In the rows, 128 means zero.
One turn sends every row of this set to another row. A few are shown first. Where does it send the rows asked after them?
k774: [107 130 125 138 130 132 109 106 131 155 167 138 106 121  82 127 137 107
 122  94  93 143 128 136 161 146 126 116 109 118 134 127 154 139 124]
k943: [153 125 119 113 148 105 141  99 133 119 120 124 122 158 143 156 137 127
  99 121 134 100 139 104 100 155 119 130 115 160 132 101 128 157 126]
k834: [144 142 119 111 124 132 174  90 164 132 124 142 143 143 127 120 122 148
 107 116 152 117 133 126  96 131 118 137 123 166 122 110 133 133 128]
k514: [130 137 142 103  95 153 112 159 115 117 115 131  91 112 140 115 125 117
 134 163 122 161 148 148 130 112 129 115 148 108 128 157 135 104 125]
k242: [132 135 140 101  92 151 114 160 117 117 119 132  87 112 138 116 124 113
 134 162 124 161 147 151 127 109 126 118 146 109 125 153 136 102 125]
k85: [127 137 141 102  96 152 108 158 114 115 114 128  89 111 142 120 129 117
 135 165 120 162 148 144 130 116 130 113 151 109 130 158 131 107 125]
k183: [126 106 134 171 121 138 131 106 152 115 118 109 153 130 143 121 135 107
 136 117 144 148  95 126 122 120 118 153  98 102  99 114 111 139  98]
k375: [158 125 121 115 138 111 155  98 146 125 129 138 118 165 131 142 124 123
 101 116 140 101 139 115  97 143 119 144 119 164 127  96 137 147 126]
k202: [138 144 120 115 132 133 169  93 154 134 110 135 163 131 133 118 126 166
 105 118 151 117 138 120 106 132 123 121 116 159 133 125 131 137 136]
k857: [130 134 137 100  93 148 110 157 116 112 120 127  79 111 140 125 130 108
 135 164 118 162 145 145 125 114 123 116 149 112 122 151 132 107 123]
k976: [108 136 136 135 139 134  95 108 129 158 164 140 106 135  96 129 141 102
 118 101  92 136 128 133 163 158 139 124 124 110 140 124 147 145 110]
k111: [141 131 124 127 147 116 152  98 133 125 106 126 154 143 132 133 128 162
 102 120 137 106 148 100 116 146 129 112 114 157 151 127 131 153 147]
k81: [135 145 120 110 143 127 152  95 139 130 101 122 165 128 148 134 139 165
 101 125 145 114 137 111 108 146 124 111 114 153 139 129 122 148 131]
k200: [105 134 130 138 133 134 103 104 135 154 168 139 101 130  85 129 138 104
 123  98  91 141 127 132 162 153 133 121 122 118 136 124 149 143 117]
k794: [125 110 140 174 122 143 132 106 154 118 114 114 161 133 143 113 132 114
 136 119 146 148  97 126 126 121 126 155 104 100 104 117 111 139  98]
k766: [119 113 142 177 123 145 129 104 155 116 111 111 162 132 143 113 133 121
 138 121 143 149  98 119 130 126 130 150 111 101 109 121 106 142 100]
k688: [113 131 131 132 141 130  98 115 117 163 159 138 122 123  98 125 141 106
 113  96  99 135 131 142 165 148 132 115 100 103 141 130 156 140 117]
k564: [129 120 124 114 120 128  93 178 105 131 130 119  98 125 119 114 117 129
 147 146 107 146 131 119 138 104 115 132 164  88 137 146 131 113 130]
k277: [138 144 120 102 147 121 139  95 137 124 105 117 148 136 159 151 149 147
  99 129 140 110 132 108 101 157 121 117 119 153 133 116 116 154 117]
k30: [129 120 122 113 119 126  91 177 105 128 131 116  91 125 119 119 120 125
 148 146 105 146 130 117 136 106 112 133 165  90 135 143 129 114 128]
k336: [148 141 117 104 129 126 161  90 162 127 127 137 125 151 138 138 131 130
 104 120 146 112 128 123  89 141 116 144 128 166 115  97 127 140 113]
k654: [133 117 120 112 115 126  98 177 109 130 137 120  89 125 115 116 115 120
 148 143 108 147 129 123 132 100 108 138 160  92 129 140 134 109 130]
k461: [127 136 139 101  96 149 107 157 114 112 116 125  82 111 142 125 130 113
 136 165 118 162 146 143 128 117 126 114 151 111 126 154 130 108 123]
k992: [111 128 125 135 135 130 106 112 122 159 163 137 117 117  88 125 138 107
 117  93  97 140 130 141 163 143 126 113  98 111 136 131 157 138 124]
k243: [122 105 131 171 121 137 129 104 152 109 117 103 148 125 142 129 139 108
 138 119 140 151  94 119 121 124 116 148 100 106  98 114 106 143 100]
k440: [116 109 133 175 123 138 126 101 153 107 113 101 150 125 142 129 140 116
 141 122 136 152  95 112 125 129 120 144 107 107 103 119 102 147 102]
k878: [144 128 121 118 152 108 139 100 127 120 108 118 139 146 142 152 138 146
  99 123 132 102 144  97 109 156 124 114 113 158 145 117 126 160 136]
k922: [132 133 137 100  92 150 113 159 117 115 121 131  81 112 138 121 127 108
 134 162 122 161 145 150 125 110 123 119 146 111 121 151 135 104 123]
k304: [131 119 123 115 118 129  97 179 106 134 131 122 100 124 117 109 114 129
 147 144 110 146 132 123 137 100 114 135 161  87 136 146 134 109 131]
k46: [115 113 139 178 124 143 126 101 155 110 110 105 157 128 142 121 137 122
 141 123 139 151  97 112 129 129 127 145 113 104 109 123 102 146 102]
k118: [131 118 120 112 117 125  94 176 107 128 135 117  87 125 117 121 118 121
 148 145 106 147 128 119 132 104 109 135 163  93 130 140 131 113 128]
k89: [133 117 122 113 115 127 100 179 108 133 135 123  96 125 114 111 113 124
 147 142 111 147 131 126 135  98 110 138 159  90 131 143 136 107 131]
k290: [112 135 136 132 143 132  93 113 120 162 160 140 117 132 102 127 142 103
 114 100  96 133 130 138 165 156 138 120 112 103 143 126 151 144 109]
k827: [146 131 125 130 138 121 166  97 146 131 115 141 151 151 120 118 116 159
 104 115 144 106 149 110 114 135 130 125 117 161 146 121 140 143 148]
k816: [145 142 118  99 141 120 144  92 148 123 118 124 127 147 154 153 144 130
 101 127 141 109 127 114  91 155 117 134 126 160 120 101 118 151 109]
k969: [154 128 124 124 133 119 167  97 152 130 127 147 133 162 119 123 114 140
 103 113 145 104 144 118 104 134 125 141 120 164 133 105 142 140 137]

k922 goes to k242
k774 goes to k992
And these:
k654 goes to k89
k81 goes to k277
k943 goes to k375
k243 goes to k183

One turn sends every row of this set to another row. A few are shown first. Where does it send the rows asked after them?
k605: [139 134 110 122 125 129 105 131 113 125  97 123 137  68 127 116 110 144
 140 152 138  94 133 123 153 124 134 138 110 138 127 127  88 130 133]
k251: [ 79 135 159 129 129 122 129 139 133 129 135 137 124  72 137 156 119 144
 111 148 150 124 152 127 137 153 132 146 104 125 140 124 175 128 130]
k484: [124 136 149 134 106 105 124 108 121  95  87 113 139 170 124 153 118 141
 151 128  94 110 120 130 129 123 127 144 124 142 111 117 159 136 128]
k205: [150 109 108 116 112  98 104 117 128 118 128 171 118 160 123 128 134 127
 115 107 113 157 156 149 139 134 115 147  92 145  99 136 133 141 139]
k769: [132 145  89 118 142 114 113 135 122 142 126 126 126  77 134 113 119 100
 136 154 163 132 133 132 133 123 145 151 113 112 119 142 102 112 138]
k113: [135 135 148 145 137  98 126 106 136 129 109 139 134 172 109 118 126 138
 149 150  87 117 109 131 126 131 127 138 110 144 117 108 159 167 117]
k683: [105 138 135 131 106 159 142 122 109 105 130 138 106  99 155 135 107 100
 104 165 132 143 125 120 161 142 132 147 119  86 132 129 116 137 141]
k553: [ 93 137 148 145 111 147 167  94 138 149 146 103 126 103 110 126 122 138
 130 123 127 130 152 156 125 139 156 125 145 146 138 130 118 164 114]
k667: [144 123  81 116 121 120  88 136 122 122 127 136 138 174 133 108 112 137
 119 106 111 138 135 141 128 139 127 126 104 158 123 125 106 149 136]
k79: [139 127 154 158 123 111 119 180 131 128 107 127 111 135 124 157 117 124
 129  90 126 114 129 118 128 137 153 145 143 108 127 144  90 123 122]
k753: [123 126 161 106 131 112 131 143 145 164 144 149 128 130 128 147 102 115
 107  94 131 133 129 158 119 150 127 179  92 111 124 126 158 125 148]
k938: [104 137 124 140  87 146 129 119 112 134 142 123 127 114 109 121 138 140
 121 146 128 130 156 154 160 112 125 133 125 127 116 111  65 139 150]
k458: [151 139 152 127 142 133 109 161 138 155 134 128 137 141 129 142  66 110
 110 118 143 109 123 141 142 146 171 134 107 143 131 137 148 132 129]
k423: [110 128 141 122 122 130 116 149 123 157 148 148 120 160 105 151 129 139
 118 106 123 155 117 143 117 161 137 167 139  87 135 141 103 132 126]
k335: [142 129  78 119 122 108  96 135 121 121 120 140 126 177 132 114 125 121
 120 106 110 150 133 138 118 139 129 131 109 144 119 131  95 144 134]
k594: [ 82 137 147 133  93 149 151 111 113 141 136 115 121  96  91 135 119 123
 108 131 119 164 130 145 116 153 143 152 148 135 130 128 137 134 124]
k195: [146 105 110 128 130  94 102 134 135 111 107 147 110 172 166 134 116 121
 130 110 133 129 139 129 140 111 122 128  98 147 118 136 107 126 146]
k26: [156 120 130 125 123 115 146 158 130  86 105 141 126 130 155 121 158  83
 130 133 134 112 150 133 116 117 141 116 137 123 134 154 146 125 131]
k302: [ 82 125 114 126 111 115 136 114 129 128 130 145 111  89 152 132 129 114
 145 115 125 141 174 143 157 122 142 142  98  98 130 112 108 105 145]
k194: [144 104 111 119 132 101  91 138 127 116 110 153 115 167 158 129 103 124
 118 114 134 136 129 126 143 117 118 131  93 157 116 132 127 119 150]
k602: [119 115 128 144 112  96 117 155 139 108 161 117 143 169 126 126 138 125
 162 139 115 149 140 145 117 132 111 149 137 120 116 113 162 126 123]
k152: [125 151 126 137 162  98 126 123 135 144 131 127 135 177 122 104 130 132
 133 133 119 118 126 103 118 121 134 127 114 138 120 135 175 149 107]
k60: [140 122 136  97 104 137 158 104 147  99 119 137 145 153 153 120 162 117
 144 118 105 120 168 171 125 138 138 129 124 129 149 112 141 128 138]
k748: [122 157 132 131 158 135 146 102 133 114 127 132 118  81 148 110 141 147
 128 129 118 119 121 128 146 151 136 142 126 106 132  95  83 159 149]
k282: [111 152 123 118 128 134 135 109 107 159 156 140 123 111  95 104 124 112
 100 159 134 155 136 149 154 118 140 125 112 145 107 119  98 136 152]
k791: [ 85 135 167 124 108 162 121 131 124 116 145 147 126 131 119 197 129 127
 121 132 139 131 128 132 118 130 128 134 118 113 127 127 156 111 139]
k513: [146 116 134 130 123 155 114 140 127 115  90 158 136 128 145 102 133 122
 110 127 138  87 120 125 127 117 129 137 117 133 137 134 182 138 147]
k234: [132 138 128 125 147 131 123 154 114 105 131 159 127 160 120 107 177 113
 114 147 122 152 115 133 117 139 144 109 159 128 136 120 124 127 147]
k10: [136 138 127 128 117 170 110 130 131 110 121 143 150 176 142 116 148 138
 123 157 128 105 124 161 136 137 148 114 133 132 151 104 131 152 152]
k998: [ 91 147 163 143 137  99 156 120 143 124 112 135 106  81 143 166 143 133
 127 146 137 112 160 126 130 143 147 134 108 113 142 135 132 149 117]
k320: [140 132 153 154  92 161 128 127 133 129 115 138 127 107  79 156 134 107
 138 126 108 127 108 136  92 137 134 157 135 123 118 124 125 139 114]
k154: [115 130 128 135 153  91 128 126 140 123 153 116 136 166 132 119 129 124
 152 107 134 140 134 132 117 113 131 137 139 136 104 131 185 120 131]
k455: [115 144 139 110 135 151 118 159 159 139 157 116 151 116 140 145 119 117
 141 131 132 119 134 122  94 151 128 138  98 129 160  97 148  97 120]
k904: [149 141 139 117 128 153 154 115 133 117 162 112 131  71 135  97 113 120
 108 126 142 139 161 126 164 140 135 141 133 140 113 121 132 120 137]
k36: [118 137 126 135  90 110 111 153 120  96 118 101 147 177 131 144 130 136
 145 143 106 120 145 116 122 133 113 144 126 119 126 127 153 124 110]
k516: [141 116 183 116 126  91 155 148 143 126 124 132 127 121 126 158 121 142
 136  86  98 102 157 148 133 144 127 137 109 136 132 129 102 145 126]
k583: [104 140 176 133 160 137 151 109 141 129 149 150 118 129 120 175 142 134
 136 121 133 110 140 123 122 115 148  91 120 140 130 136 133 144 122]
k923: [143 157 140 139 104 153 157  88 131 119 107 123 109  87 133 118 132 117
 108 126 126 128 139 122 153 136 136 172 128 102 111 119 102 133 138]
k100: [123 143 149 145 141 138 121 144 158 151 137  92 136  93 135 118 108 142
 133 163 159 117 121 134 126 147 148 141 133 154 152  98 119 122 128]
k596: [114 126 143 140 152 150 153 122 122 117 155 138 110  85 153 102 115 132
 116 142 137 121 139 106 172 130 134 108 130 119 135 132 110 158 131]
k466: [127 118 140  98 134 137 140 110 128 122 113 171 131 135 121  93 167 131
 115 100 103 143 130 136 118 140 124 145 131 135 136 109 169 115 148]
k579: [149 125 146 144 130 158 137 132 157 143 173 124 145 105  97 131 120 107
 150 123 135 120 137 152 102 130 148 120 133 153 123 130 145 147 109]
k91: [138 129 160 101 138 131 131 134 130 147 154 131 144 156 110 147  97 153
 129 127 108 118 138 155 145 165 154 113 119 147 147 137 103 162 111]
k41: [123 156 152 148 129 117 133 141 142 138 103 103 113  96 122 138 130 118
 128 168 139 139 106 123 110 152 148 156 140 131 144 106  95 112 125]
k432: [153 104 110 122 110 102 107 114 137 116 130 162 125 162 132 127 133 140
 126 103 115 138 168 154 147 129 117 137  91 150 105 133 124 152 136]
k360: [ 95 128 134 109 135 119 134  99 115 135 115 159 119  77 132 117 105 129
 127 126 105 129 155 128 173 129 146 121  82 142 130 105 128 120 142]
k369: [125 156 156 129 149 129 138 134 153 137 103 133 124 116 124 149 146 125
 144 123 100 105 116  98  89 144 133 131 103 126 156 102 104 122 107]
k755: [119 155 123 100 135 143 132 129 122 100 159 119 138  79 151 123 113 118
 117 153 129 151 128 146 147 169 131 149 121 111 130  95 118 125 157]

k748 goes to k923
k282 goes to k360
And these:
k516 goes to k79
k791 goes to k455
k432 goes to k195
k36 goes to k602
k466 goes to k513
k41 goes to k594

